One turn moves every row onto another: examples first, then more rows asked:
tepir: [-20 -9 13 -23 -8 14 7 13 3 14 -5 9 -14 -27 -9 -18 2 21 -28 -12 4 9 -9 -12 -2 23]
Muz: [23 -23 -11 4 -1 -9 -2 -10 -15 -3 13 -4 -7 5 26 -11 -6 7 -19 -4 -6 -9 -3 -4 2 -11]
labod: [19 -7 -16 7 -6 -6 -5 -11 -9 -1 11 -5 0 8 30 -11 -8 4 -20 -6 -4 -11 -8 -4 9 -3]
Mupa: [32 -15 -9 2 1 -7 16 0 -8 16 -2 -2 -15 2 -9 6 12 -2 -51 -8 6 -3 -11 -2 10 -4]
Gur: [-17 1 -4 11 12 10 21 -4 9 21 -10 18 -32 6 -3 -8 17 -9 7 -5 3 -7 -21 -15 8 16]
losab: [-5 -2 14 10 -2 28 16 19 -13 22 10 -9 -3 -8 -13 -1 -7 -6 -15 -7 30 14 8 -24 8 -6]
getol: [36 -12 -8 0 8 -8 17 5 -6 16 -2 -1 -17 4 -9 1 7 -3 -50 -6 8 -5 -7 -1 9 0]
pov: [-6 -19 25 -1 7 11 13 -9 -4 25 -3 18 17 -2 -7 2 5 4 1 -10 -5 9 20 -21 20 -8]
sukom: [4 -1 30 -15 12 -20 4 15 3 15 0 5 -7 -17 -11 -25 -11 22 -13 8 24 -4 -20 6 -13 4]
Segem: [-9 -19 10 -6 7 -5 10 -2 -10 -11 -31 0 1 -1 6 -23 0 7 -23 16 -9 -7 6 -18 -9 7]
duk: [-15 4 -11 6 -11 -13 5 -3 2 7 1 15 -16 0 -45 -6 0 -14 -18 -22 -11 2 18 -5 6 -7]
mezu: [-17 -1 -13 17 -15 -7 7 22 19 9 -12 21 0 8 -10 -2 5 -5 -6 -5 -1 -6 1 -21 -15 -26]
fol: [0 4 6 -1 -1 -26 20 5 -8 16 19 -3 -12 18 -9 -10 -12 2 9 -15 31 -2 -5 21 19 -5]
zasep: [19 -29 0 14 -4 1 -1 6 15 3 -9 -16 -6 -3 -22 -20 -20 2 4 7 0 -12 -5 4 6 16]
kapog: [-4 4 6 0 2 -27 17 3 -9 12 18 -9 -7 22 -11 -7 -10 2 8 -15 30 3 -7 17 18 -9]
kule: [-13 5 -11 20 -11 -4 -1 30 15 21 -11 19 2 6 -17 -6 7 -8 -5 2 -4 -7 -5 -15 -9 -27]
nales: [-3 -17 16 -10 -5 -2 12 2 -7 24 12 -14 -6 33 -18 -14 22 12 -8 -5 3 -22 -16 21 1 -8]
sop: [-4 -22 28 -24 25 2 -19 9 -11 21 -1 -1 -11 6 2 2 -1 -1 -1 21 8 -15 -3 -13 3 -8]
kan: [-31 13 5 -34 -7 -12 -11 18 1 9 -2 5 -15 -9 -10 -22 -17 7 -15 -6 6 -3 2 -16 -6 6]
padev: [4 1 -3 -6 24 2 -5 -7 -10 24 3 14 3 2 -21 -2 -20 17 -27 8 25 -6 -25 15 -2 -18]
bimud: [10 -2 14 -25 5 -19 -11 -1 7 14 5 31 -26 -19 -5 -7 -14 19 -26 -3 4 -8 -19 2 7 3]
zogi: [-4 -39 4 -7 0 3 -9 7 -19 24 8 8 -31 1 -9 -14 -13 -9 -5 14 8 -24 4 4 19 -13]
nafed: [-14 -7 18 -10 2 -4 23 -3 6 -4 -16 12 0 17 3 -3 -5 -26 -16 9 18 -19 8 -21 -2 7]
Sif: [14 5 18 3 -6 -13 4 -22 -13 16 -23 7 -7 -12 -15 -6 -17 20 -15 -13 15 -11 -16 17 2 -17]
lat: [-3 -5 12 13 -1 25 20 18 -16 21 8 -11 1 -7 -13 -1 -4 -2 -14 -5 28 20 2 -22 8 -11]
muved: [-27 -6 -1 -12 -14 11 -3 6 5 29 2 17 -23 14 -4 6 -2 16 16 5 6 -17 -22 -7 4 11]
papu: [-6 -22 1 16 -14 -16 8 3 16 -5 -8 17 -6 -19 -8 -10 -4 14 1 1 -13 -22 -24 4 0 9]
Vufe: [4 -23 12 -7 -6 -4 9 6 1 19 17 -15 -10 32 -19 -9 12 17 2 -7 3 -20 -19 17 -5 -11]
bovu: [-10 -19 20 -5 13 14 17 -7 -2 27 -3 12 6 3 -7 5 12 7 6 -10 -2 12 17 -29 9 -11]
fufav: [-18 1 0 -34 -2 7 12 17 -16 5 -16 -7 7 -14 -17 -3 4 -18 -19 -16 -10 10 -10 2 1 -6]
Dup: [-29 -2 -1 -6 -4 -1 0 21 -15 23 -5 0 6 -7 -6 3 -15 -3 -15 -41 3 -3 -20 -13 6 12]
Rog: [-14 3 -12 5 -14 -18 1 -4 -1 8 0 15 -13 7 -43 1 -1 -12 -18 -23 -9 3 16 -7 7 -11]

fufav turns into Sif
sukom turns into tepir
pov turns into labod
Where do these go?
mezu turns into Vufe
kapog turns into lat
zasep turns into Gur
duk turns into fol
muved turns into sop

